In the rows, 128 means zero.
Each path below is one point turned by a fixed rotation once a step. After each direction that follows a path, write how fast that rotation turns it, in degrees each step (0 if it stays still).
Each turn is a multiple of 5 degrees from 10 to 175, or 0.
Each row of a path follows its step; steps can be skipped.

step 0: 106,131,146,91,145,145,104,121,122,143,151,129,127,103,134,126,100,146,154,144,137,124,131,123,110,138,93,133,122,119,146,145,178,127,125,123,148,136,86,120,119,93,116,136,138,137,147,127,155,131,124,142,142,160,157,128,126,141,136,126,141,149,126
step 1: 99,139,130,127,170,131,103,120,134,137,139,139,113,149,118,106,127,147,151,150,125,135,135,91,129,144,136,137,113,133,98,120,138,136,122,125,152,100,151,167,116,136,104,88,114,106,111,96,118,139,124,130,114,135,135,134,147,132,96,137,136,113,140
step 3: 128,126,145,115,134,109,122,109,116,135,124,120,115,130,126,114,116,108,171,124,132,132,155,118,148,120,149,106,147,96,120,140,152,122,135,109,108,130,146,126,167,156,121,119,128,144,120,123,167,144,126,145,135,150,145,152,113,125,79,148,113,98,127
step 4: 114,146,139,117,129,130,159,118,112,102,101,112,119,143,100,85,125,122,117,136,123,91,118,145,113,143,115,124,133,115,125,119,145,139,151,142,157,138,134,158,147,103,111,140,140,119,121,153,106,131,117,114,164,132,148,167,132,111,109,130,125,145,127
step 5: 131,157,145,124,129,137,111,105,97,120,125,113,122,126,116,117,113,146,143,152,116,87,119,113,108,149,126,149,127,127,136,127,144,139,136,131,81,129,100,140,155,128,112,126,106,119,108,113,183,118,144,126,139,133,105,111,112,151,141,119,124,105,127
step 6: 133,120,105,92,137,137,133,94,131,120,150,148,97,128,146,133,126,141,148,116,147,107,97,121,121,127,103,127,136,134,122,137,139,114,146,129,143,149,114,162,137,101,111,114,113,88,141,131,122,140,139,163,131,154,163,111,141,123,106,153,142,135,139
step 7: 95,136,144,116,139,111,108,145,114,124,147,113,98,150,141,131,124,146,147,149,116,104,159,97,107,126,131,131,142,115,109,127,123,158,119,137,141,150,112,120,114,139,113,102,116,97,151,115,141,115,153,101,113,107,117,159,149,129,109,135,139,139,103
step 8: 126,130,129,117,121,102,166,91,136,140,128,114,148,118,125,147,132,160,147,141,121,136,152,140,119,132,140,125,128,129,140,141,128,137,110,144,124,113,115,129,138,112,114,86,132,125,111,142,139,120,135,162,154,123,148,130,156,88,89,130,151,90,131
step 9: 124,132,121,110,138,100,141,136,117,124,105,88,130,116,133,82,118,140,149,110,134,137,130,99,89,112,131,141,159,120,115,128,135,145,130,136,136,145,128,138,156,169,110,128,141,144,154,122,138,131,125,117,125,167,142,133,105,92,122,138,123,131,133
step 10: 130,132,162,123,165,93,143,104,111,133,134,136,133,114,93,110,135,100,134,149,130,99,123,130,112,145,121,129,123,133,148,126,137,141,160,110,133,110,109,122,127,95,110,139,117,139,126,134,144,133,133,84,145,140,145,110,152,112,89,117,126,128,118
step 11: 134,140,147,136,121,139,110,122,130,117,119,124,146,129,119,94,119,128,135,121,125,118,118,110,107,136,128,187,143,111,156,127,166,117,116,111,126,128,95,156,156,135,101,98,103,102,136,126,109,151,145,147,118,135,136,136,137,151,131,116,151,116,143
step 12: 145,141,104,94,151,125,119,99,72,132,150,117,137,145,129,141,130,106,163,125,109,115,141,121,115,119,133,104,126,121,116,145,137,132,146,127,136,123,125,150,106,120,133,100,98,108,144,123,118,121,154,122,144,136,122,112,120,129,114,134,147,159,165
Speeds:
129,126,128,129,120,126,127,131,123,127,124,122,126,127,130,128,131,128,130,124,142,126,121,129,120,132,130,130,136,133,125,128,118,127,133,135,118,136,123,126,128,123,128,126,128,124,131,126,130,131,136,128,126,123,127,127,138,116,121,125,130,125,123
25
137,128,126,133,122,127,132,126,125,122,124,118,135,131,135,127,139,135,132,125,122,130,120,126,129,124,131,131,123,136,131,123,133,129,120,123,126,129,128,127,127,127,134,124,119,124,124,125,136,124,122,133,136,130,127,127,124,128,131,125,136,127,130
115
139,134,132,129,130,128,137,133,127,126,129,124,136,127,128,130,129,127,125,135,131,129,131,127,132,125,129,126,126,119,125,134,128,127,130,132,125,129,134,125,123,134,123,126,130,129,129,130,127,127,130,135,139,133,126,136,124,115,132,133,121,127,115
70
125,134,131,118,131,133,127,134,122,128,135,127,121,130,125,132,125,135,123,124,121,128,120,130,133,127,128,125,127,130,117,129,134,124,120,134,126,126,116,119,123,124,130,127,123,122,125,124,123,132,133,132,128,127,129,125,130,126,134,135,127,127,130
55
136,130,123,136,127,129,120,130,127,131,140,137,125,131,127,128,129,129,134,133,132,124,126,115,126,118,117,134,127,128,128,131,127,120,127,125,125,125,130,131,121,126,128,122,123,123,132,130,120,129,128,129,129,128,124,128,134,134,125,127,132,128,123
70
131,130,119,127,129,129,125,125,135,128,124,125,130,128,120,126,122,128,128,130,124,129,132,131,129,134,129,135,124,116,132,127,115,122,117,132,123,124,119,134,132,131,124,131,125,122,123,128,126,121,126,130,130,120,122,123,126,121,130,124,132,127,131
115

step 0: 116,107,142,163,131,151,105,116,111,122,115,134,143,118,139,135,135,112,143,118,120,136,113,93,120,94,111,116,103,132,143,116,102,125,160,86,122,139,121,145,93,151,118,162,125,119,106,145,112,150,133,123,90,123,104,122,148,100,110,119,120,126,149
step 1: 136,134,131,122,116,97,149,136,139,128,105,129,135,155,145,101,120,126,132,98,121,129,158,142,159,124,113,88,110,117,136,134,128,148,118,104,132,106,168,120,113,133,142,148,116,117,92,119,116,156,129,125,120,127,159,112,160,132,150,160,163,102,128
step 2: 154,140,121,138,136,159,153,122,124,144,106,168,129,109,112,127,155,105,81,150,131,126,132,108,127,131,129,74,124,123,112,127,121,134,134,140,127,104,90,128,125,119,125,137,127,128,129,149,127,147,157,127,119,107,138,81,103,112,125,130,158,132,133
step 3: 146,144,123,152,122,133,134,140,157,117,131,152,121,128,130,129,121,124,145,152,127,141,92,155,105,132,89,99,115,117,124,105,103,115,130,96,97,134,131,136,156,126,140,147,119,131,125,116,109,132,85,100,137,159,118,108,146,115,116,147,142,139,84
step 4: 145,162,108,133,94,140,78,115,98,132,133,111,137,136,124,107,120,113,92,141,145,109,146,115,111,88,132,132,129,91,95,140,128,123,135,120,117,116,144,126,115,128,125,110,111,134,120,114,101,147,151,114,124,147,141,135,138,99,125,169,131,128,116
step 5: 108,125,124,150,124,151,123,125,107,138,107,163,118,114,90,121,118,106,135,121,118,126,94,114,131,133,107,138,90,131,147,125,95,150,120,112,125,122,137,119,110,162,123,84,139,120,111,109,131,133,121,126,127,110,140,98,172,85,121,111,133,120,143
step 6: 173,112,101,79,139,120,117,106,116,131,100,149,123,122,138,116,131,138,114,128,104,144,134,145,128,120,102,114,101,127,151,136,144,145,143,128,133,123,175,113,130,124,122,156,107,112,118,149,85,151,121,137,153,151,126,118,146,111,138,130,137,140,142
step 7: 117,179,120,134,134,145,115,160,120,129,118,152,122,145,133,139,132,122,96,128,108,138,128,133,139,146,122,122,111,125,94,113,112,106,126,133,146,116,101,134,117,93,163,121,143,133,88,153,98,153,127,144,102,142,124,111,117,97,150,109,150,133,147
step 8: 131,143,149,98,131,100,124,115,130,105,116,129,140,128,136,132,141,119,142,132,134,124,91,134,105,141,127,101,135,100,144,123,78,143,153,85,112,106,133,123,150,106,121,103,136,118,146,128,114,163,119,136,117,133,151,107,125,105,138,123,116,147,83
step 10: 126,159,152,122,114,157,130,134,105,121,109,129,135,103,132,107,106,120,132,158,144,111,129,162,131,143,111,142,106,162,139,121,125,147,106,118,138,154,144,141,119,131,110,100,135,132,122,119,134,137,132,159,147,117,113,80,136,83,162,149,138,126,114
step 11: 141,136,113,95,103,148,115,95,127,134,105,137,123,130,143,140,125,117,109,132,108,128,109,107,116,123,128,105,102,140,152,125,104,100,136,117,150,135,156,125,127,129,130,148,143,166,122,129,106,171,139,167,159,137,101,133,134,136,84,115,111,120,124
step 12: 104,127,136,140,129,141,125,148,106,101,114,128,107,156,170,138,133,103,121,120,139,134,166,156,104,130,105,119,121,165,149,125,90,134,143,121,166,118,129,107,111,116,162,108,120,125,88,139,102,131,121,108,114,146,142,139,123,108,125,135,139,126,131
Speeds:
125,132,125,119,128,131,138,132,132,127,127,134,125,131,127,118,127,126,127,118,121,132,129,132,127,133,133,125,127,132,128,136,125,134,134,130,130,127,128,124,126,127,126,134,130,120,121,131,127,131,130,126,128,126,118,134,118,123,121,125,133,118,124
70
119,122,131,119,122,128,135,125,130,124,133,127,134,126,121,131,120,127,119,126,130,127,123,126,136,130,118,128,127,131,135,126,132,131,126,129,122,121,130,129,122,128,126,127,127,119,125,128,129,121,137,125,130,126,138,129,129,127,127,134,130,133,132
90
126,128,130,121,126,128,125,132,131,125,118,127,138,136,120,125,135,125,135,128,132,123,124,127,133,127,126,133,131,125,132,134,132,126,132,131,132,124,135,138,135,134,131,140,133,129,130,128,125,130,121,126,136,131,132,124,131,130,126,126,126,127,119
145
124,140,125,133,126,133,136,126,132,124,131,128,130,133,124,132,129,127,128,138,128,124,142,132,127,131,134,132,131,116,135,131,134,122,135,125,130,128,131,126,123,128,127,124,123,118,122,127,132,128,127,134,130,131,128,122,131,129,130,125,128,127,133
130
128,124,124,126,132,131,131,131,135,129,126,119,123,136,134,126,127,126,127,124,130,128,136,123,120,121,122,128,123,129,128,136,132,128,121,132,121,129,130,130,127,121,133,132,123,128,119,128,132,129,128,124,131,135,126,137,134,124,140,129,125,136,125
130
125,125,129,127,133,128,132,122,136,125,129,129,134,132,129,122,132,129,134,133,125,128,131,137,137,139,118,127,133,131,123,123,123,131,124,122,128,136,130,125,131,132,132,121,118,130,127,125,129,127,122,129,126,126,131,133,131,116,130,129,122,123,125
155
128,127,127,125,130,115,130,125,134,123,137,131,126,126,140,125,127,134,130,130,131,135,131,127,131,122,135,129,125,129,134,130,131,133,123,125,130,122,132,127,134,126,124,125,136,124,129,118,123,124,127,132,133,131,127,119,131,122,128,132,130,127,119
155
128,130,129,125,123,130,130,127,128,129,136,122,128,122,117,127,139,134,135,134,126,136,130,128,126,128,121,127,125,125,127,127,126,122,132,128,131,124,119,128,124,127,131,124,136,124,134,122,132,137,127,121,134,127,125,135,125,129,137,138,133,129,123
65

step 0: 133,106,98,115,128,118,140,144,149,121,131,106,111,136,126,78,112,134,118,114,124,136,119,143,133,96,128,136,107,115,125,118,117,146,156,122,124,159,143,126,141,126,161,125,152,150,174,136,127,155,124,137,144,135,145,132,121,142,135,151,169,132,96
step 1: 132,141,126,134,91,135,138,141,137,142,158,148,115,112,109,159,117,129,134,119,121,143,121,138,130,101,124,103,130,125,123,107,153,138,135,119,107,120,107,149,114,104,126,112,108,153,159,105,126,131,127,94,123,126,154,130,111,124,112,97,100,181,116
step 2: 110,94,130,117,135,112,158,148,147,180,116,118,125,104,135,105,126,132,112,126,136,119,106,144,136,128,124,151,140,149,133,134,121,119,133,116,119,148,153,127,127,143,112,116,153,184,128,149,135,160,117,144,132,142,144,148,101,105,118,143,126,135,110
step 3: 119,168,123,95,106,140,147,148,126,156,141,104,136,142,122,122,112,126,118,103,139,126,135,134,131,113,121,108,121,116,114,130,113,132,163,135,144,124,119,123,146,110,144,138,112,110,142,135,173,137,147,119,141,145,164,124,135,138,117,116,87,177,124
step 4: 134,120,147,119,111,116,137,133,157,133,128,115,121,148,145,157,122,136,130,141,103,101,111,131,116,102,112,122,148,115,162,118,125,149,140,155,120,138,156,101,101,134,121,107,127,176,108,126,129,160,111,150,140,119,149,166,125,123,146,120,135,142,97
step 5: 119,138,109,97,127,120,119,128,122,152,145,94,163,110,136,111,134,156,124,112,143,137,116,140,135,128,123,126,135,124,125,115,107,167,121,151,110,131,131,131,150,112,140,115,129,141,170,132,124,112,136,117,100,118,173,140,141,148,104,161,122,164,144
step 7: 112,127,112,125,132,127,152,126,126,128,118,105,111,108,124,131,148,159,108,130,167,139,125,156,124,91,131,86,140,136,124,117,117,126,98,129,112,155,115,123,142,124,113,165,123,173,130,112,122,132,147,128,140,121,168,149,123,132,115,137,121,162,129
step 8: 110,138,116,117,106,127,128,158,131,136,115,141,156,127,113,97,120,112,139,112,132,143,93,111,160,111,122,128,139,117,140,126,127,149,158,143,116,148,128,124,118,111,145,113,137,135,118,149,105,167,134,158,142,144,110,119,98,140,123,141,97,164,96
step 9: 119,176,137,131,108,127,160,134,167,137,131,120,132,141,131,142,123,148,140,151,141,139,109,142,130,121,133,103,117,106,144,121,137,100,138,109,116,159,123,102,154,141,131,119,154,154,151,110,158,130,136,102,130,109,159,151,134,125,122,133,148,157,117
step 10: 147,100,114,104,118,132,109,143,137,140,114,118,127,103,138,135,116,143,140,90,133,140,102,149,131,97,140,134,126,134,136,117,134,160,118,141,153,129,102,115,118,110,143,78,123,169,129,146,146,155,143,151,119,157,134,119,131,127,121,129,132,153,104
step 11: 110,168,153,121,102,113,170,127,136,159,146,124,117,148,119,106,117,148,139,120,146,127,139,121,116,133,115,118,108,128,154,107,109,125,128,125,95,129,143,163,114,135,156,117,123,164,129,148,125,127,119,118,134,124,157,113,132,105,111,138,129,171,138
step 12: 131,116,103,120,109,143,109,141,154,158,117,100,109,98,98,139,102,114,108,116,148,99,121,139,145,117,125,122,134,139,139,160,124,144,116,149,117,126,134,119,130,141,151,121,134,164,131,110,150,170,146,116,153,132,144,148,138,162,146,136,118,131,112
Speeds:
128,127,121,126,136,137,130,130,136,125,125,132,126,130,123,128,133,122,135,128,125,132,128,131,129,122,125,142,136,120,122,130,129,134,121,126,125,122,131,131,125,129,130,120,133,128,118,133,129,136,131,127,131,132,131,133,132,132,130,127,125,124,126
175
134,139,126,113,138,127,127,123,133,129,129,129,131,131,123,137,127,127,129,127,137,132,131,127,127,127,131,124,127,132,127,120,129,122,123,124,128,127,130,138,132,128,124,128,130,124,132,121,126,126,122,130,124,130,128,132,130,135,130,124,122,138,134
175
131,124,123,135,124,132,122,126,131,125,134,135,128,124,122,128,122,123,130,125,139,132,126,128,126,134,126,127,113,133,136,131,130,123,125,121,126,125,125,136,129,128,136,126,128,131,122,134,133,131,129,128,133,127,128,127,133,128,133,129,139,131,125
25
125,131,124,119,124,123,128,130,131,122,131,121,126,124,132,127,129,125,133,123,126,126,128,133,121,126,123,128,120,124,125,127,135,118,137,129,127,124,129,131,131,122,138,130,131,131,119,131,120,121,126,125,122,128,124,126,129,129,122,131,117,121,121
140
129,123,124,128,126,123,128,130,128,121,132,129,133,120,132,137,129,135,127,131,131,123,128,126,132,120,128,123,134,129,123,132,130,126,129,127,138,124,121,133,124,126,123,124,128,140,119,119,130,134,126,127,129,118,127,133,131,126,125,124,130,124,135
130
133,126,126,131,119,131,118,139,129,128,120,124,119,129,127,124,123,125,126,131,134,129,124,129,133,124,135,126,130,137,121,128,132,136,130,130,133,124,124,130,131,122,129,123,127,115,123,129,127,123,126,127,123,128,137,131,131,131,126,132,123,131,132
155
127,121,133,132,133,123,125,128,120,124,133,129,129,126,132,133,134,120,126,129,133,132,123,125,125,130,128,127,128,127,130,116,130,137,123,132,118,128,127,131,128,126,126,122,125,136,119,130,124,121,127,134,125,134,130,130,119,119,127,129,123,133,130
120
